Look-ups in named tables: a row name and a column name give one cell, copied from the table.

gebe.csv
,lamoviz,fusad
tem,-74902,39399
tupof,-24152,9990
muk,-11063,-16399
sab,-20582,-37975
kez,-36631,-79589
buli,-63584,-19537
dos,9156,8714
vok,-20955,78439
kote,-37422,-48263

lamoviz of kez = -36631
fusad of tupof = 9990
lamoviz of tupof = -24152
lamoviz of buli = -63584
fusad of buli = -19537
lamoviz of dos = 9156
fusad of sab = -37975
fusad of kez = -79589

letez =
         balidip    bug    mez   konu    dov
godav      4.760  4.772  4.923  7.089  6.944
sug        5.149  4.573  6.804  7.642  6.525
zurerut    6.060  4.691  6.478  5.221  4.340
toza       4.302  7.739  4.898  0.637  5.706
pif        8.006  7.130  5.720  4.562  1.051
lak        4.065  6.001  4.021  7.268  8.080
nisa       3.919  5.869  7.050  5.500  6.888
fulap      6.304  5.859  4.114  3.295  5.456
nide       6.006  6.120  4.492  7.779  6.232
borugo     6.015  4.331  7.311  6.430  4.636
fevotet    5.519  5.818  5.956  6.024  7.684
tapagag    4.848  4.896  4.342  7.140  6.109
kelez      8.044  4.813  5.551  3.997  3.773
ribivof    3.262  5.509  7.615  5.019  5.387

What is the konu of nide in letez?
7.779
What is the mez of nisa in letez?
7.050
What is the dov of godav in letez?
6.944
What is the dov of ribivof in letez?
5.387
What is the balidip of fevotet in letez?
5.519
What is the mez of nide in letez?
4.492
What is the mez of fulap in letez?
4.114
What is the balidip of fulap in letez?
6.304
Which row has the largest balidip? kelez

kilub:
|  | bubor | donag | loluvof |
|---|---|---|---|
| livov | 78 | 56 | 10 |
| nur | 94 | 92 | 63 |
| ziz | 99 | 72 | 92 |
| lapasu | 243 | 248 | 100 |
| todupi | 89 | 67 | 124 |
| vulebid | 119 | 43 | 7 |
| tupof | 90 | 69 | 100 |
| kuga | 102 | 72 | 87 |
| basod | 84 | 100 | 129 |
| vaburum | 102 | 81 | 101 |
| depob | 99 | 82 | 89 |
| suku | 102 | 241 | 126 |
| mamer | 108 | 79 | 55 |

mamer, donag: 79
tupof, bubor: 90
suku, donag: 241
depob, loluvof: 89
vulebid, loluvof: 7
todupi, donag: 67
vulebid, donag: 43
vaburum, loluvof: 101
vaburum, bubor: 102
todupi, bubor: 89
vaburum, donag: 81
kuga, bubor: 102
lapasu, loluvof: 100
tupof, loluvof: 100
kuga, donag: 72
Row with the largest donag: lapasu

laguku:
	vus	vofipiz
vugab	3.84	-4.41
lafiva	4.10	-7.30
perulob	-0.47	5.68
tas	-0.33	-8.70

What is the vus of lafiva in laguku?
4.10
What is the vus of vugab in laguku?
3.84
What is the vofipiz of lafiva in laguku?
-7.30
What is the vus of tas in laguku?
-0.33
What is the vofipiz of vugab in laguku?
-4.41
What is the vofipiz of tas in laguku?
-8.70
What is the vofipiz of perulob in laguku?
5.68
What is the vus of perulob in laguku?
-0.47
Row with the largest vus: lafiva

mov.tsv
	lok	zet	duzeto	bod	reg
nizon	34	51	70	37	46
zovet	58	38	77	36	68
tokalot	34	44	63	39	32
fop	86	29	82	66	44
vagasu	81	63	79	24	83
muz	47	81	32	76	32
kogugum	43	44	66	45	40
zene	44	70	66	40	28

What is the duzeto of vagasu in mov? 79
What is the bod of zene in mov? 40
What is the reg of nizon in mov? 46
What is the zet of zene in mov? 70
What is the zet of vagasu in mov? 63
What is the lok of kogugum in mov? 43

vidi:
,muvaz,big,ninogi
zizul,0.1,0.9,0.4
neguzo,0.7,0.4,0.7
zafin,0.5,0.4,0.4
roz,0.2,0.4,0.1
dopov,0.5,0.7,0.4
kiv,0.1,0.8,0.4
rigek,0.4,0.7,0.4
rin,0.2,0.8,0.4
bisoma,0.7,0.3,0.6
bamar,0.1,0.8,0.1
fabatot,0.7,0.1,0.7
zug,0.5,0.5,0.6
fanozi,0.4,0.7,0.4

What is the ninogi of zafin in vidi?
0.4
What is the muvaz of zug in vidi?
0.5
What is the ninogi of roz in vidi?
0.1
What is the big of zug in vidi?
0.5
What is the ninogi of rin in vidi?
0.4
What is the muvaz of fabatot in vidi?
0.7
What is the ninogi of rigek in vidi?
0.4

